One vector is turned by the same rotation once a tick. Each row is the vector after some number of ticks, and that number follows the row.
The counts run from 0 to 569.
+0.55 -1.13 +3.60 -2.43 -0.52 -0.98 +0.67 -1.72 -2.78 -1.76 +1.89 -3.04 -1.07 -1.41 +0.65 -0.40 +1.39 +0.69 -0.94 -1.02 +0.78 +1.53 +0.21 -0.15 +0.58 -0.49 -3.17 +2.41 -0.48 +0.05 +2.20 -0.28 +0.53 -0.87 -2.22 -0.97 -2.37 -1.52 -1.57 +1.85 -0.86 +1.86 +1.75 -0.63 +1.14 -1.08 +1.97 +1.65 +0.76 -1.76 -3.77 -> 415
+0.01 +1.32 +0.88 +0.37 +0.73 -0.77 -0.13 -3.02 -1.20 +1.56 -0.81 -0.77 +1.06 -4.48 +0.14 +1.21 -1.54 +2.31 -0.13 -1.79 -0.10 +1.71 -0.24 -2.03 -0.98 -0.49 -1.39 +2.46 -0.85 -0.39 -0.57 -0.64 +4.76 +1.18 -1.79 -0.08 +0.71 -0.29 -0.54 +3.25 -2.24 -0.04 -0.66 +0.02 +2.28 +0.10 -1.68 -1.12 +3.07 +0.34 -2.39 -> 285
+2.01 +0.51 +0.62 -0.80 +1.18 +1.06 +0.91 -1.59 +0.76 -2.18 +1.34 -2.66 +0.12 -1.08 +1.62 +1.85 +1.28 +0.09 -0.42 -1.09 -0.52 +1.34 +1.26 -0.88 -1.42 -1.86 -2.06 +2.64 -2.44 -3.33 -1.07 -0.47 +1.75 +0.13 -0.28 +0.44 -2.67 +1.43 -1.65 +2.06 -3.38 -0.38 +1.81 -0.83 +3.42 -0.90 +0.31 +3.29 +1.55 +1.14 -1.93 -> 8
+0.68 -0.18 +0.52 -1.68 +2.12 -1.34 -0.45 +0.14 -2.64 +0.90 +0.07 -3.66 +1.50 -2.15 +0.08 +0.38 +0.64 +2.16 +0.96 -0.04 -0.52 +1.88 +1.86 -0.37 -1.00 -0.45 -2.75 +1.17 -1.51 +1.08 +4.31 -0.20 +4.17 -1.13 -0.35 +0.20 +1.09 -0.31 -2.68 +1.22 -0.83 -1.79 +0.85 +1.02 +1.76 +0.27 -1.80 -1.45 +2.75 -1.01 -0.77 -> 373
+0.63 +0.74 +1.40 -0.97 +2.79 -3.20 +0.13 +0.26 -1.99 -2.40 -0.55 -0.92 +0.61 -1.90 +1.31 +0.49 +1.80 +3.63 +1.91 -1.11 +0.40 +1.82 -0.71 +0.30 +1.93 -0.39 -2.57 +0.42 -0.46 -0.54 +0.85 -1.00 +4.03 -1.19 -2.27 -0.92 -1.53 -1.80 -1.81 +4.26 -0.59 +1.31 +1.79 +0.38 +0.11 +0.33 +0.11 +0.53 +1.73 -1.60 -0.89 -> 402
+1.98 +1.81 +3.16 -0.12 +2.46 +0.78 +0.74 -0.65 -0.55 +0.54 +0.09 -1.20 -0.89 -1.52 +0.89 +1.82 +0.93 +1.78 -1.87 -3.08 +0.20 +1.35 +0.48 -2.06 +0.53 +0.00 -2.40 +3.17 -1.22 -0.58 +1.48 -0.58 +2.73 +1.60 +0.12 -1.00 -2.43 -0.21 +0.18 +2.86 -2.35 +3.36 +0.90 -1.74 +0.71 +2.08 +1.04 +0.91 +1.28 -0.28 -3.02 -> 428
+3.48 +0.22 +0.22 +0.49 +2.30 -0.45 -1.05 -0.17 -0.85 +0.94 +1.45 -1.89 +1.16 -1.53 +0.12 -2.14 -0.34 +1.55 +0.53 -1.66 -1.78 +0.12 +2.47 -1.67 -0.41 +1.13 -3.08 +1.98 -0.92 -0.31 +2.15 -1.29 +3.38 -0.70 -0.30 -1.44 +0.74 +0.22 -1.67 +0.86 -1.08 +0.58 +1.88 +1.17 +0.47 +1.61 -0.74 +0.55 +4.85 -1.30 -3.94 -> 519
+0.79 +1.60 +2.97 -0.49 +3.89 -1.06 +1.04 -0.88 -1.89 -1.51 +2.30 -0.23 -1.88 -3.03 -0.26 +1.37 -0.24 -0.19 -1.16 -2.85 -0.30 +0.92 +1.54 -0.21 +0.29 -0.53 -3.51 +2.64 -1.06 -1.36 +1.29 -0.77 +2.09 +0.81 -2.67 -2.22 -1.24 +0.96 -0.80 +2.71 -1.82 +0.70 -1.00 +0.38 +0.88 +0.32 +0.75 +1.74 +1.41 -1.40 -2.34 -> 99
+2.51 -0.45 +0.03 -1.01 +3.70 -0.82 +0.59 -0.50 -1.85 +1.71 -0.47 -1.66 -0.86 -0.94 -0.71 +0.95 -0.15 +2.72 -0.48 -1.87 -1.22 +2.38 -0.30 -0.60 -2.45 +0.59 -0.62 +1.52 -0.11 -1.35 +4.29 -0.29 +2.85 +1.07 +0.13 +0.61 -1.16 -0.69 -0.95 +4.22 -1.80 -1.66 -0.13 -0.71 +3.92 +0.90 -0.73 +0.96 -0.50 -0.69 -0.79 -> 47
+1.82 -0.18 -0.04 -0.07 +2.13 -0.17 +0.50 -1.16 -0.76 -2.34 -1.10 -2.59 +0.47 -1.28 -0.34 -1.27 -0.54 +1.90 -0.54 -1.40 -2.40 +0.54 -0.83 -0.33 -1.58 -0.26 -1.40 +0.28 +0.94 -3.39 -0.96 +0.23 +2.43 -0.14 -1.87 +0.21 -2.24 -1.19 -0.65 +4.54 -2.08 -0.41 +2.21 +0.46 +2.80 -1.87 -1.42 +1.11 +1.67 +1.29 -3.89 -> 318
+0.34 -0.78 +1.97 -2.22 -0.90 -1.45 +0.40 -2.51 +1.81 -1.52 +1.38 -2.05 +0.96 -2.78 +0.73 -1.26 +0.92 +1.59 +0.53 +0.78 -0.15 -0.43 -0.23 -2.01 +0.44 -1.07 -1.63 +1.77 -1.58 -1.55 -3.39 -0.76 +1.32 -0.42 -1.52 -1.27 -2.48 -0.49 -3.38 +1.83 -1.62 +0.05 +2.03 -1.25 +2.52 +0.62 -0.01 +1.27 +3.11 -0.90 -3.33 -> 299
+0.83 -0.26 +1.83 -1.42 +1.17 +1.19 +1.96 -2.19 -0.53 -1.07 +1.23 -1.37 +0.51 -2.81 -0.36 -0.19 +2.42 -3.52 -0.24 -0.81 +0.14 +2.33 +2.39 -1.05 -1.22 -1.92 -2.83 +1.85 -3.82 +1.25 +3.78 +0.06 +1.72 -0.71 -0.18 +1.56 +0.39 -0.46 -2.77 +0.65 -0.17 +0.76 +1.62 -0.22 +2.47 +0.46 +0.44 -0.01 +1.53 -1.30 -2.79 -> 240
+1.98 +2.05 +1.18 -1.11 +1.94 -1.40 +0.09 +0.79 -2.17 -2.83 +1.85 -3.32 -0.67 -2.09 +0.87 +0.73 -0.36 +1.40 +0.37 -1.41 -0.14 -0.26 +0.66 -1.97 +2.48 -1.48 -2.18 +1.99 -1.43 -0.33 +0.36 -0.73 +2.49 +0.89 -2.47 -1.45 -0.38 +0.24 -1.53 +3.11 -1.50 +1.59 +2.04 +0.29 +0.19 +1.58 -0.19 +1.26 +2.11 -1.87 -3.12 -> 103
-0.04 +0.23 +2.95 -0.70 +1.45 -2.09 -0.49 -1.25 -3.22 -0.68 +0.65 -1.70 -0.18 -0.72 -0.46 -1.36 +2.72 +1.80 -0.35 -1.45 -1.08 +1.66 -0.01 +0.54 -1.01 +1.40 -3.73 +0.86 +0.15 +0.32 +0.67 -1.24 +4.03 -0.80 -2.36 -0.20 +0.53 -2.05 -0.60 +3.60 -0.05 +1.95 +1.25 +1.97 -0.70 -0.70 +0.16 -0.92 +2.84 -0.91 -2.69 -> 405
-0.47 -0.44 +1.80 -1.02 +0.60 +0.03 +2.07 -2.04 -0.32 +0.06 +2.01 -2.44 -0.86 -4.10 -0.59 +1.88 +1.97 -1.65 +0.30 -0.74 +0.82 +0.94 +1.85 -1.16 -1.18 -1.25 +0.37 +2.72 -2.07 +1.06 +1.09 -0.22 +4.45 +0.45 +0.00 +1.94 -0.72 -1.37 -3.28 +0.28 +0.42 -0.85 +0.98 -0.50 +2.95 +0.93 +1.34 +1.81 +1.50 +0.01 -3.14 -> 564
+0.20 -0.72 +0.06 -1.69 +1.94 -2.03 -1.36 -0.85 -1.47 +1.69 -1.36 -0.27 +0.75 -0.97 +1.84 -2.73 +2.25 +2.19 -0.16 -1.87 -1.42 +0.72 +0.84 -0.20 -1.24 +0.73 -2.60 +0.83 -2.83 -0.86 -1.40 -0.19 +3.69 -0.08 +0.54 -0.23 -0.20 +0.68 -3.40 +2.65 -2.31 -0.64 -0.73 +0.03 +2.10 +2.70 -1.60 -1.36 +2.56 -2.02 -0.87 -> 487
+2.34 +0.21 -0.50 -0.32 +2.84 +0.08 -0.20 +1.33 -0.77 +1.45 -0.79 -3.95 +0.37 -0.94 -0.19 -1.72 +2.32 +0.97 -0.31 -0.93 -3.26 -0.35 +1.59 -1.69 -2.13 +1.04 -1.91 +0.79 -3.02 -1.59 +0.46 +0.10 +4.33 +0.62 +1.49 +1.15 -0.69 +0.88 -1.96 +1.42 -1.43 +0.84 +1.89 -0.22 +2.49 +1.85 -2.07 -0.84 +1.74 -0.56 -2.11 -> 342
+1.38 +0.53 +0.03 -0.61 +2.24 -0.60 +2.13 -0.09 -1.70 -0.80 +0.58 -2.67 -0.31 -1.88 -0.06 +1.19 +0.34 +0.08 +1.16 -1.34 +0.29 +1.73 +0.50 -0.42 -0.18 -1.10 -0.35 +2.11 +0.91 +0.34 +4.03 +0.41 +4.91 +0.98 -0.68 +1.56 -0.54 -3.42 -1.44 +2.68 -0.33 -0.08 +2.38 +0.92 +2.17 -0.02 -0.34 +1.75 +1.26 +1.44 -3.83 -> 553
+1.41 +0.59 +1.21 -2.06 +3.37 +0.46 -0.32 -0.41 +0.71 -1.62 +2.92 -0.88 +0.08 -0.76 -0.96 -1.93 +3.51 -1.39 +0.38 -0.48 -1.58 +0.62 +1.94 -0.27 +0.59 -0.34 -3.56 -0.12 -2.36 -1.31 +1.44 +0.21 +2.42 -2.86 +0.62 +0.23 -3.66 -0.90 -2.39 +2.03 -0.18 +0.28 +0.86 +0.63 +1.86 -0.12 +2.62 +0.75 +1.36 -1.02 -3.01 -> 537
+0.39 -0.23 +2.90 -3.11 +0.37 -1.94 +0.45 -2.08 +1.58 -0.39 +1.75 -1.05 +0.39 -0.91 +0.46 -3.03 +1.21 +1.03 -1.11 -0.25 +0.13 +0.18 +0.14 -0.94 -0.06 +0.33 -3.37 +2.03 -1.48 -2.46 -2.50 -0.33 +1.28 -0.56 -0.88 -2.08 -4.06 +0.18 -2.39 +1.90 -2.86 +1.82 +0.13 -1.56 +2.10 +1.68 +0.18 +0.80 +2.24 -0.51 -1.92 -> 301
+0.44 -1.48 +2.27 -2.76 +0.44 -0.58 -0.44 +0.18 +1.14 +0.43 +0.22 -2.54 +0.81 -2.00 +1.06 +0.02 +0.97 +1.19 -0.99 +0.22 +0.62 -0.08 +1.37 -0.94 +0.82 -1.99 -3.02 +1.72 -2.81 -0.34 -0.01 +2.08 +1.69 -0.15 +0.34 +0.58 -3.60 +0.47 -3.27 +1.39 -1.58 -1.61 +0.50 -2.75 +3.87 +3.05 -0.88 +1.33 +0.84 -0.01 -1.55 -> 155
+0.63 -1.03 +1.81 -1.33 +1.91 +0.30 +1.13 -1.58 -1.23 -1.30 -0.03 -2.30 +1.01 -1.70 -1.19 -2.76 +4.33 -0.90 +0.60 +0.29 -2.18 +1.34 +0.96 +1.11 -3.69 +1.05 +0.12 +0.56 -3.30 -1.48 -1.34 -0.58 +2.75 -0.99 +1.26 +2.49 -1.89 -1.09 -3.51 +0.89 -0.54 -0.45 +2.11 -1.23 +3.15 -0.81 -0.97 +0.39 +1.17 -0.75 -1.81 -> 31
-0.56 +0.83 +1.89 -2.29 +2.21 +1.28 +1.22 -1.73 -1.26 -1.40 -0.20 -0.99 -0.09 -2.94 +1.02 -0.35 +3.51 -0.17 -0.21 -0.17 -1.04 +0.54 +0.03 -0.35 +1.43 -1.77 -2.75 +1.00 -3.02 -0.74 -0.55 +0.82 +1.85 -0.27 +0.66 -0.19 -5.29 -0.50 -2.61 +1.88 -2.03 +2.65 +1.89 -1.67 +1.32 -0.83 +1.12 -0.18 +0.32 -1.46 -2.14 -> 124
-0.33 -3.43 -0.52 -0.14 +0.21 +0.13 +0.13 -4.27 -1.36 +1.38 -1.63 -0.25 +0.70 -2.64 +0.32 -2.34 +0.80 +0.77 +0.71 -1.48 -1.86 +1.15 +0.32 +0.43 -2.10 +0.38 -2.53 +0.88 -0.09 -0.49 +1.67 -0.60 +1.81 -0.69 -1.51 -1.42 -0.48 -0.54 -3.48 +2.76 -0.36 -1.43 +1.21 +1.22 +3.06 -1.30 +0.22 +0.39 +2.59 -1.95 -2.83 -> 500
+1.66 -0.26 +3.08 -0.95 +2.40 +0.04 +1.90 -2.51 +1.17 -0.28 -0.71 -1.48 +0.39 -2.72 -0.48 -1.25 +1.11 +0.70 -0.39 -1.38 -0.39 +0.81 -1.02 -1.22 -1.19 -0.56 -1.32 +1.69 +0.60 +0.09 -0.31 -0.84 +2.46 +2.71 -0.09 +1.11 -3.15 -2.84 -0.38 +3.04 +0.30 +2.33 +3.10 -1.93 +0.63 +0.73 -0.98 +0.31 +0.51 +0.80 -4.90 -> 439
-0.46 -0.16 +1.87 -1.30 +1.07 -0.22 +1.51 -3.14 +1.53 +0.62 +0.18 +0.03 -0.10 -1.88 +1.44 -1.14 +2.40 +0.80 -0.81 -0.85 -0.49 +0.25 +1.54 -0.01 -1.33 -0.01 -2.51 +1.65 -1.77 -1.67 -2.47 -0.79 +2.19 -0.01 +0.16 -2.85 -1.71 +0.54 -3.99 +1.59 -3.64 +1.88 +0.47 +0.19 +2.09 +0.76 +0.81 -0.60 +4.06 -0.89 -1.87 -> 303
-0.38 -1.23 +1.51 -3.17 -0.46 +0.00 +1.06 -1.77 -0.49 +1.06 -0.64 -4.18 +1.38 -2.39 +1.33 -0.71 +0.40 -0.87 -0.40 +0.64 +0.68 +1.04 +0.63 -1.06 -2.03 -2.25 -3.05 +2.32 -1.37 +0.55 +0.99 +0.85 +2.65 +2.31 -0.57 +1.92 -1.89 -0.73 -1.88 +1.06 -1.44 +0.06 +2.15 -1.70 +2.50 -0.49 -2.77 -0.02 +1.25 +1.00 -2.54 -> 147
-1.62 -1.12 +1.08 -3.47 +1.19 -2.68 +2.20 -2.32 -0.61 +1.08 -0.68 -0.61 -0.34 -1.80 +0.60 -1.42 +1.95 -0.22 +1.12 -1.03 +1.20 +2.44 -1.67 -0.60 -0.98 +0.13 -0.96 +1.30 -0.59 +0.67 +1.16 -0.21 +4.66 +1.87 -0.72 +1.50 -1.78 -2.95 -2.02 +2.94 +0.22 +1.45 +0.77 -0.13 +2.41 +0.04 -0.28 -0.96 -0.44 -0.88 -2.42 -> 262
+3.66 +0.98 -0.85 -0.83 +3.15 -1.01 -1.37 -0.49 -1.45 -0.40 +2.22 -1.33 +1.14 -1.55 +0.92 -0.73 -0.81 +1.72 +1.65 -1.75 -1.70 +0.89 +0.76 -2.24 +0.25 -0.81 -2.91 +2.26 -1.61 -2.00 +0.39 -1.70 +2.58 +0.20 -1.17 -0.37 -0.84 +2.52 -0.47 +3.26 -2.03 -0.86 +0.92 -0.19 +1.41 +0.64 -1.07 +2.92 +2.73 -1.18 -2.28 -> 515
+1.34 +0.01 +0.74 -0.75 +1.63 -0.40 +1.77 -1.16 -1.96 -2.64 -2.27 -2.52 +1.43 -1.60 +0.43 -1.67 +0.04 +0.27 +0.11 -1.48 -1.06 +2.10 -0.36 +0.44 -1.03 +0.03 -2.14 +1.17 -0.48 -3.41 +0.06 +0.85 +1.28 -1.37 -1.79 -0.61 -3.18 -1.18 -1.15 +2.59 -3.40 +1.09 +2.87 -0.24 +3.00 -2.51 -2.16 +0.91 +1.49 -0.06 -2.42 -> 320
+2.03 +0.03 +1.73 -0.10 +0.30 +2.08 +0.49 -2.92 +1.00 -1.01 +2.06 -2.11 -1.04 -1.33 -0.09 +1.21 +1.42 -0.07 -2.17 -1.05 -0.84 +0.75 +2.32 -0.32 -2.53 -0.45 -1.76 +2.40 -0.77 -2.15 -0.60 +0.01 +1.30 -0.18 -0.89 -0.49 -1.81 +0.25 -1.98 +2.51 -2.67 -1.48 +0.95 -0.19 +3.44 -0.86 +1.35 +2.41 +2.80 +1.25 -3.82 -> 6
+0.56 +0.81 +1.95 -0.37 +3.46 -0.88 +1.63 -0.38 -0.72 +0.61 -0.63 +0.06 -0.27 -2.76 +0.04 +0.15 +2.05 +0.19 +0.27 -2.01 +0.81 +1.38 +1.52 -0.70 +0.19 -0.15 -0.73 +1.62 -2.42 +1.83 +2.33 +0.03 +5.36 +0.84 +0.98 +0.83 -0.22 -2.52 -2.93 +1.35 -0.93 +1.42 +0.31 +0.23 +1.67 +4.17 -0.20 -1.25 +2.27 -0.93 -1.90 -> 252
+2.73 -2.47 +2.70 -0.52 +1.59 -0.14 -0.44 -1.44 -0.11 -1.44 +0.45 -0.52 +2.29 -2.42 -1.13 -2.84 +1.84 +0.46 +0.82 -1.26 -1.66 +1.35 +0.92 -0.23 +0.16 +1.11 -2.87 +1.17 -2.07 -0.69 +1.04 -1.62 +0.39 -2.83 -0.20 -1.20 -2.12 -0.78 -1.96 +0.84 +0.61 +0.21 +3.05 -1.39 +1.33 +0.86 +0.42 +1.98 +2.10 -2.40 -2.93 -> 207
+1.13 -1.04 +1.34 -2.13 +2.45 -2.58 -1.68 +0.62 -0.72 +0.45 -0.56 -0.71 +0.71 -0.88 +0.65 -2.59 +0.79 +2.24 -0.17 -2.10 -1.13 -0.19 +0.51 -0.17 +0.37 +0.83 -1.80 +1.03 -2.16 -1.08 -1.03 +0.60 +2.71 -0.22 -0.32 -0.28 -2.06 +0.06 -3.19 +2.99 -1.64 -1.95 -1.05 -1.63 +2.93 +4.09 -0.95 +0.85 +1.61 -2.11 -1.46 -> 485
+1.06 +1.51 +1.13 -0.96 +3.07 -0.48 +0.07 -1.31 +1.07 -1.29 -1.20 -0.47 +0.29 -0.88 +1.61 -0.60 +1.47 +2.27 -0.53 -1.80 -1.06 +0.86 +0.44 -0.19 +0.04 +0.00 -2.41 +0.78 -1.93 -3.61 -2.79 -0.10 +3.15 -0.82 -0.64 -2.62 -3.34 +0.13 -2.19 +3.28 -4.54 +0.23 -0.45 -0.20 +2.34 +0.10 +0.72 -0.25 +2.11 -0.41 -1.16 -> 308
+0.43 -2.05 +0.68 -1.97 +1.55 -0.31 +1.79 -1.52 -1.09 -0.94 -0.35 -3.12 +0.66 -0.79 -0.04 -2.27 +3.91 -0.26 +1.32 +0.78 -1.79 +1.19 +0.96 +0.72 -3.21 -0.15 +0.13 +0.53 -2.67 -1.08 -0.51 -0.90 +1.87 -0.29 +1.51 +2.39 -1.45 -0.98 -4.56 +1.43 -0.81 -0.25 +2.99 -1.27 +3.16 -0.11 -1.12 +0.49 +1.63 -1.19 -1.58 -> 32
+1.46 -0.59 -0.87 -0.79 +2.37 +0.34 +0.76 -0.89 -2.90 +0.97 -0.41 -2.19 -1.27 -0.08 +0.01 +0.22 +2.38 +2.43 +0.27 +0.05 -1.63 +1.35 +1.90 +0.25 -3.10 -0.65 -0.47 +1.23 -1.92 -0.08 +3.55 -0.62 +2.09 -0.01 +1.56 +0.98 +0.63 -0.60 -3.89 +3.01 -2.56 -0.99 +0.62 +0.65 +4.21 +1.08 -0.54 -1.65 +1.88 -1.62 -0.74 -> 44
+1.86 -2.05 +0.68 -2.21 +0.23 -1.38 -2.45 -1.23 -2.27 -1.00 +2.12 -1.98 -0.23 -0.52 +0.97 -0.60 +1.05 +2.28 +0.01 -0.57 -1.39 +0.22 +0.90 +0.61 -1.28 -1.08 -2.29 +1.96 -1.37 -1.39 -1.12 -0.75 +1.01 -0.10 -1.69 +0.12 -1.39 +1.72 -3.07 +3.75 -1.31 -3.20 +0.47 -0.45 +2.76 -0.09 -0.42 +3.31 +1.98 -1.09 -1.85 -> 185
+0.51 +2.32 +0.01 -2.03 +2.98 -0.31 +0.38 -0.13 -3.27 -0.35 -1.35 -2.32 +0.52 -0.90 +1.74 -0.12 +0.57 +2.02 -0.02 +0.05 -0.10 +1.27 +0.03 -0.47 +0.22 -2.40 -2.39 +1.48 -0.89 -0.35 +0.94 +1.02 +3.21 +1.73 +0.66 +1.80 -3.25 -0.84 -1.29 +4.29 -2.96 +1.56 +1.37 -1.02 +1.39 -1.04 -2.15 -1.02 +0.94 +0.90 -1.91 -> 135
+0.93 -1.80 +0.73 -1.24 +1.01 -1.07 -0.97 -1.15 -3.11 +0.69 +0.36 -1.39 -0.12 -0.18 +2.45 -0.75 +1.30 +2.10 +0.06 -2.06 -0.31 +1.98 +2.40 +0.87 -1.09 +0.21 -3.46 +2.53 -2.15 -0.77 +1.83 -0.24 +1.52 -0.92 -0.78 -1.81 -0.92 +1.65 -3.06 +1.37 -3.13 -1.62 +0.05 -0.75 +2.53 +0.78 +0.34 +1.27 +3.02 -2.39 -0.46 -> 188
-0.62 -0.92 +0.45 -1.98 +1.32 -2.63 +0.12 -1.84 -0.68 -1.40 -0.32 -2.05 +1.01 -1.92 -0.24 -1.06 +2.19 +1.66 +1.54 +0.03 -1.74 +2.32 -1.71 -1.67 -0.63 -0.30 -4.05 +0.21 -0.85 -0.75 +0.54 -2.00 +3.25 -0.56 -2.81 -0.01 +0.38 -0.73 -1.32 +4.68 +0.23 +0.73 +1.21 +2.19 +1.50 -1.92 -0.59 -1.61 +1.22 -2.20 -1.70 -> 83
+1.91 -0.62 -1.32 -0.37 +2.69 -0.35 +1.28 +0.59 -0.50 +1.64 -0.97 -3.66 +0.29 -0.32 +0.64 -0.85 +2.29 +1.49 +0.88 -0.84 -3.09 +0.40 +0.79 -1.55 -1.94 +0.95 -1.51 +0.80 -2.86 -1.49 +0.89 -0.46 +4.17 +1.65 +1.62 +1.09 -0.58 +0.48 -2.40 +1.64 -1.53 +1.56 +2.97 -0.52 +2.35 +1.23 -2.62 -0.52 +1.34 -0.70 -2.32 -> 343
+1.05 +2.46 -1.19 -0.27 +4.61 +0.67 +0.86 -0.61 -1.40 -2.31 +0.72 -0.61 -0.03 -1.44 +0.23 +1.69 +2.68 +0.01 +1.54 -1.51 -1.02 +1.47 +1.59 +0.12 -0.57 -1.88 -1.87 +0.28 -1.75 -1.05 +1.46 -0.35 +5.05 -0.25 +0.54 +0.99 -1.04 -0.41 -2.10 +3.84 -1.19 -0.56 +1.09 +1.83 +1.32 -1.14 +0.86 +0.27 +2.24 +0.72 -1.74 -> 545
